In the rows, zero is written as 128.
One hidden turn or mirror swaps the rows below in pairs. Which row is each named row swapped with?
q_300: [125  95 159 130 111 108 129 133 113 151 128 139 128 127  88 110  69 107
 114 128 137 146 156]
q_716: [128 127 107 137 158 102 137 140 122 161  95 114 158 137 132 165 141 123
 126 114 111 106 132]
q_431: [128 139 142 122  74 136 114 151 103 113 134 143 132 142  76 105 114 109
 113 133 113 128 139]
q_351: [122 110 115 176 126 149 105 128 113 141 153 115 115  96 125  87 143 164
 127 140 121 112 123]
q_378: [120  83 111 148 129 108 125 124 132 137 121 110 148 103 147 106 117 131
 104 121 146 157  97]
q_438: [120 149 110 136 117 109 146 156 118 125 120 130 162 136  76 123 126 106
 147 110 105 126 151]
q_554: [143 135 113 139 181 113 147 102 130 153 142 106 134 126 101 126 121 141
 106 136 155 126 153]
q_641: [109 146 143 127 108 113 107 142 119 144 115 141 120 130  72  78 144 125
 155 126 131 124 159]
q_593: [ 87 120 163 137 103 131 125 140 111 197 122 133 138 121 133 145 155 116
 101 120 123 114 139]
q_55: [128 122 171 133 117 173 151 142 101 137 144 109 116 136 119 143 141 152
 130 118 102 112 163]
q_118: [114 130 120 164 138 162 103 152 115 158 164 123  98 116 131 109 140 146
 118 133 119  86 123]
q_304: [120  90 114 175 123 134 121 118 120 128 154 105 136  94 131  91 123 155
 114 133 125 135 110]
q_218: [104 128 114 140 105 147 124 115  98 156 118 143 153 145 112  99  87 118
 108 147 109  98 147]
q_297: [105 145 101 148 140 136 136 100 102 171 127 137 137 135 133 117  96 133
  91 145 126 130 156]
q_547: [124 130 117 126  86 132 118 156 102 113 118 159 105 155 113  96  96 121
 134 131 131 142 129]
q_936: [145 135 140 113 152 134 116 146 130 101 119  90 146 111 117 109 115 158
 138 123 117 124  92]
q_165: [136 114 171 137 119 113 127 101  91 137 125  87 153 141 110 120 112 140
 103 103 140 148 117]
q_258: [112 113 119 175 126 153 101 136 116 145 158 120 113 100 131  95 149 158
 124 138 115  98 119]
q_91: [122 135 139 118 133  98  92 136 116 105 125  97 154 113 115 101 108 146
 134 136 116 117  95]
q_299: [ 81 135 160 104 113 147 128 147 116 179 106 133 119 112 137 131 154 134
 114 110 124 139 138]
q_902: [150 116 136 144 131 115 121 118 125 130 150  91 161 126  58 110 131 118
 105 134 151 122 131]
q_999: [136 137  97 153 171 129 145  96 117 161 131 128 130 129 125 121 109 139
  94 137 144 133 154]
q_146: [147 126 119 143 178 115 143 101 130 144 137  94 142 121  91 120 132 145
 111 124 151 128 149]
q_773: [157 115 147 132 147 101 125 116 117 134 153 100 153 123  60 115 137 119
 109 130 142 121 134]
q_483: [141 118 158 113  88 113 131 136 102 125 139 119 149 144  62 110 134 108
 116 129 124 119 131]
q_510: [129 138 152  99 158 159 130 156 135 134 105 120 127 100 138 116 141 147
 127 112 122 147 103]
q_203: [115  80 114 139 132 106 128 131 125 140 121 121 144 112 154 111 119 124
 100 132 142 158  94]
q_452: [108 147 102 148 131 140 130 100 102 170 122 146 142 138 122 114  91 129
  94 148 119 117 155]
q_618: [113 105 158 128 143 117 122 125 120 172 110 146 106 107  90 122  93 140
 149 152 139 133 156]
q_201: [ 98 143 140 119 113 119 103 131 110 149 115 148 124 127  71  76 138 137
 146 138 141 111 139]
q_781: [115  75 129 119 150 120 132 142 136 156 112 128 141 126 141 135 133 118
 102 137 156 142  89]
q_954: [155 122 129 144 174 118 138 103 122 145 144  95 139 120  74 124 140 145
 115 132 142 127 147]
q_364: [ 85 115 160 155 124  97 114 140  85 137 141 129  99 101 119 137 146 125
 108 119 141 137 137]
q_126: [109  93 159 145 155 136 127 162 112 141 141 120  82 120 111 143 153 139
 111 111 162 125 135]
q_212: [144 122 125 118 121 138 128 165 124 126 126 161  90 164 128 117 106 131
 145 118 145 141 125]
q_441: [ 85 135 160 125 112 134 126 145 116 197 117 133 129 111 137 130 161 126
 110 122 122 124 138]
q_953: [106 134 144 115 123 121  92 129 114 147 127 149 115 131  76  78 128 139
 143 143 152  97 128]
q_25: [133 137 106 142 129 110 152 150 122 131 109 111 177 142 107 154 134 108
 124 109 106 132 136]
q_180: [153 138 136 102 157 140 118 159 137 108 115 106 139 108 127 111 125 146
 136 127 121 123  89]
q_73: [123  78 119 161 118 118 123 124 123 130 126 107 146  93 140 105 123 139
 107 128 141 148  95]
q_81: [138 120 178 139  99 155 151 141 102 122 147 110 130 146 114 141 131 133
 123 103 104 133 158]
q_612: [140 133  98 143 142 101 148 149 124 140 105 113 165 140 130 157 131 111
 124 105 115 126 137]
q_650: [130 128 145 133  75 132 118 152 102 116 141 132 133 153  70 105 131 122
 104 135 122 125 151]
q_184: [120 137 122 159 135 164 100 153 116 165 159 120 100 119 129 116 153 148
 114 131 120  88 117]
q_929: [145  86 115 126 156 101 134 141 132 163 136 122 115 149 136 121 136 140
 156 111 162 124 127]
q_264: [133 130 110 141 157 108 131 139 122 170  93 114 152 130 127 174 141 133
 130 118 119 111 136]
q_393: [121 121 148 114 132 174 139 176 138 155 126 142 102 141 134 147 155 127
 121 143 122 112 141]
q_567: [132 136 118 132  97 127 115 161 110 130 123 162  98 163 124 103  95 120
 134 127 130 145 127]
q_692: [127 143 156 107 151 161 125 170 127 131 100 122 120 102 144 123 141 136
 123 118 115 132  99]
q_562: [130 129 139 132  62 135 114 151 101 122 132 135 128 149  90  98 116 116
 111 143 121 134 149]
q_456: [126  83 121 113 149 134 134 143 139 158 118 122 139 121 150 134 132 115
  94 136 166 129 103]
q_273: [131 138 140 119 140 107  94 137 121 111 120  94 151 114 107 104 112 149
 135 128 108 116  86]
q_803: [129 111 146 101 123 169 132 175 135 164 123 145 102 145 139 138 144 139
 109 146 133 121 141]
q_896: [103 132 114 154 111 151 123 114  92 158 118 144 145 140 114 107  83 118
 101 143 111 100 148]
q_993: [123 124 142 109 124 175 137 170 127 160 133 130  95 146 131 142 154 145
 116 147 135 114 152]
q_937: [124 143 111 143 121 102 147 148 120 123 118 129 168 134  84 114 138 104
 140 105 112 147 153]
q_51: [132 130 167 134 123 169 151 152 115 151 146 109 107 134 124 149 149 144
 125 121 104 119 166]
q_139: [129 107 147 100 137 143 141 169 139 168 115 138 107 150 132 142 155 120
 117 141 148 124 103]

q_126 is swapped with q_300
q_612 is swapped with q_936
q_393 is swapped with q_431
q_650 is swapped with q_803
q_118 is swapped with q_896
q_203 is swapped with q_954
q_146 is swapped with q_378
q_716 is swapped with q_273

One hidden turn or mirror swaps the rows below in pairs. Which row is each named row swapped with?
q_482: [ 89 125 124 114 158 104 134 147 110 144 149 154 135 107 154 128]
q_951: [104 144 103 119 173 133 111 124 158 154 146  94  99 119 132  98]
q_179: [125 103 127 126 162 143 122 121 125 106 100 109 122 159 164 149]
q_995: [112 154 100 115 156 102 145 106 151 153 129 109 113 122 131  75]
q_786: [132 135 104 127 146  89 139 113 153 113 115 121 105 125 150  79]
q_799: [131  78 137 118 125 143 126 138 103 165 124 154 101 128 117 134]
q_744: [ 96 115 122 106 129 139 133 145 133 139 171 109 143 117 107  95]
q_508: [159 135 126 114 147 113 151 128 120 121 103  79 138 126 137 107]
q_981: [112 102 108 107 138 170 139 147 159 162 118 154 122 123 138 122]
q_946: [103 124 132 111 153 101 124 147 123 145 155 160 126 112 152 132]
q_983: [133 104 129 125 122 125 143 100  92 167 117 151 106 160 118 125]
q_973: [107 112 118 107 128 131 140 123 133 175 122 104 160  93 121 130]
q_709: [129 131 113 142 170 110 112 118 111 155 114 128 119 134 172 155]
q_248: [112 138 127 117 171  93 133 116  98 163 131 136 129 116 154 142]
q_520: [140 109 122 115 155 111 135 127 142  89 106 136 121 130 166 122]
q_313: [127  84 149 118 122 141 128 129  98 162 131 162 111 126 121 135]
q_276: [122 138 108 177 143 133 126 136 136 132 110 102 106 148 152 129]
q_123: [148 130 123 135 125 110 136  91 105 158 107 146 124 163 119 128]
q_736: [135 119 123 153 119 122 143 158 154 116  96 121 110 142 135 102]
q_344: [123 130  85 147 122 164 107 115 122 129 119 145  98 140 110 115]
q_457: [125 104 111 104 154 134  75 125 129 172 143 131 119 125 117 137]
q_467: [143 106 120  92 131 140 163 112 109 146 110  82 110 123 126  87]
q_353: [ 88 121 118  99 158 160 106 160 101 126 110 122 101 137 114 106]
q_645: [127 102 111 105 156 131  76 123 133 172 142 129 116 130 120 132]
q_261: [113  98 118  90 125 169 137 121 127 137 137  91  99 144 123  90]
q_609: [146 119 126 108 140 120 159 116 117 124 107  74 130 111 127  98]
q_446: [119 143 107 133 149 104 152 127 146 107 125 114 118 124 143  72]
q_312: [105 138  88 117 176 128 108 122 155 159 130 109 101 118 132  97]
q_839: [ 95 123 111 101 146 113  97 102 121 142 115 134 128 138  83 105]
q_17: [136 104 107  98 130 163 137 135 107 109 121 123 133  90 148 134]
q_759: [152 126 126  99 137 121 159 105 110 133 106  76 132 121 127  99]
q_660: [ 99 114 126 110 132 134 135 147 131 134 171 111 142 117 108  94]
q_707: [149 136 121 145 136 108 129  99 125 142 108 141 132 174 132 132]
q_324: [124 101 113 108 173 165 109 143 152 145 129 111  92  99 133 120]
q_611: [139 123 119 136 120 108 126  92 108 157 108 152 123 167 127 131]
q_670: [111 146 109 104 152 111 105 147 127 105 101 145 116 152 126 141]
q_819: [ 84 120 126 119 122 147 117 153 121 129 155 158 109 141 142 115]
q_992: [149 110 126  93 125 149 153 114 115 140 112  75 112 130 115  96]
q_681: [118 131 122 154 170 107 140 115 104 141 123 115 120 132 165 152]
q_718: [120 143 100 129 149 148 159 156 167 137 110 106 134 121 138 139]
q_350: [115 106 122  92 125 168 128 112 132 141 131  86  99 135 118  85]
q_558: [142  98 135 119 118 130 140 105  99 160 118 153 116 164 114 132]

q_248 is swapped with q_995
q_508 is swapped with q_707
q_951 is swapped with q_946
q_992 is swapped with q_558

